(in the rows, 128 means zero)
The rows below come in pairs that one turn or mirror swaps. Which row does each named row swap with?
The rows were stretched afterwards, more along some directions than others.
Q214: [138 139 137 154 113 119 125 153 154 138 107 154 130 158 155 168 103]
Q926: [136 150 125 106  89 117 121 142 130 120 100 137 146 112 155 140 154]
Q900: [128 149 107 151 115 137 106 110 113 139  90 147 116 140 138 130 120]
Q37: [124 112 124 134 130 102 146 154 111 126 122 136 131 170 151 187 123]
Q821: [134 134 107 134 120 134 124 116 111 119  86 132 115 143 149 141 114]
Q68: [140 137 130  87 100 101 133 148 124 117 125 170 140 127 140 179 137]
Q611: [143 140 121  99 120 114 125 154 110 122 141 142 144 112 142 157 145]
Q234: [131 133 138 136 125 124 139 133 134 137 129 104 124 126 143 124 151]
Q2: [120 142 139 108  98 116 131 138 117 107 125 150 151 135 147 134 139]
Q201: [142 115 106 135 132 118 160 155 129 131 130 124 145 128 131 178 135]
Q150: [150 117 133 151 105  91 138 159 132 108 118 160 145 170 161 178 120]
Q775: [119 126 122 120 100 123 140 131 120 118 102 140 141 158 143 185 105]
Q569: [116 123 129 127 106 105 123 140 131 122  83 148 114 166 152 153 122]
Q820: [128 156 141 114 125 111 127 159 139 124 152 138 137 118 150 133 170]
Q402: [128 128 103 130 120 140 124 129 129 134  91 148 115 126 131 134 107]
Q970: [115  93 120 132 117 119 138 142 103 111  85 132 123 165 141 152 115]
Q667: [145 138 125 145 128 119 117 155 156 139 110 159 104 124 135 140 113]
Q454: [144 144 138 125 140 117 120 158 150 139 134 149 112 148 137 175 108]
Q278: [156 131 136 148 133 115 121 173 149 145 132 150 120 142 136 157 127]
Q799: [146 132 124 160  97 105 124 159 127 128 107 164 143 165 155 185 124]
Q784: [146 134 139 131 126 123 129 169 159 132 120 160 114 136 134 167 101]
Q204: [137 112 125 148 125 120 137 129 121 140  83 109 127 156 151 183 122]
Q737: [122 132 139 113 108  97 148 167 128 116 122 152 150 144 155 152 154]
Q383: [133 159 113 129 118 113 132 132 123 138 115 131 128 126 166 126 164]
Q871: [155 143 124 120 113 101 119 175 130 134 108 150 116 142 173 167 147]
Q757: [136  98 127 131 115 112 115 139 124 119 106 145 134 148 124 157 100]
Q363: [116 143 120  96 121 132 127 138 112 126  92 133 119 122 145 124 145]
Q396: [123 124 113 113 127 122 147 168 117 122 114 124 121 135 151 170 157]
Q588: [113 123 121 139 127 125 129 129 120 132 127 138 140 133 118 124 129]
Q288: [126 145 108 141 131 140 150 134 127 147 116 127 121 133 136 147 137]
Q872: [142 111 124 110  99  91 125 159 122 108 100 145 147 149 156 179 139]
Q415: [139 107 132 116 116 108 146 172 129 124 122 131 114 144 143 169 137]
Q310: [153 132 126 141 116  96 122 176 127 138 118 132 124 152 171 182 137]
Q312: [119 150 119  94 100 116 123 121 117 115  92 137 134 141 159 158 139]
Q293: [132 154 113 117 116 104 122 139 118 132 135 145 125 120 151 131 152]
Q370: [127 129 127 118 111 126 129 168 122 128 113 150 131 151 139 186 114]
Q343: [124 125 120 159 136 135 153 131 147 139 109 125 122 136 129 142 112]
Q466: [135 155 127 160 118 124 142 148 159 143 108 139 122 138 157 164 122]

Q37 is swapped with Q611
Q466 is swapped with Q667
Q820 is swapped with Q396

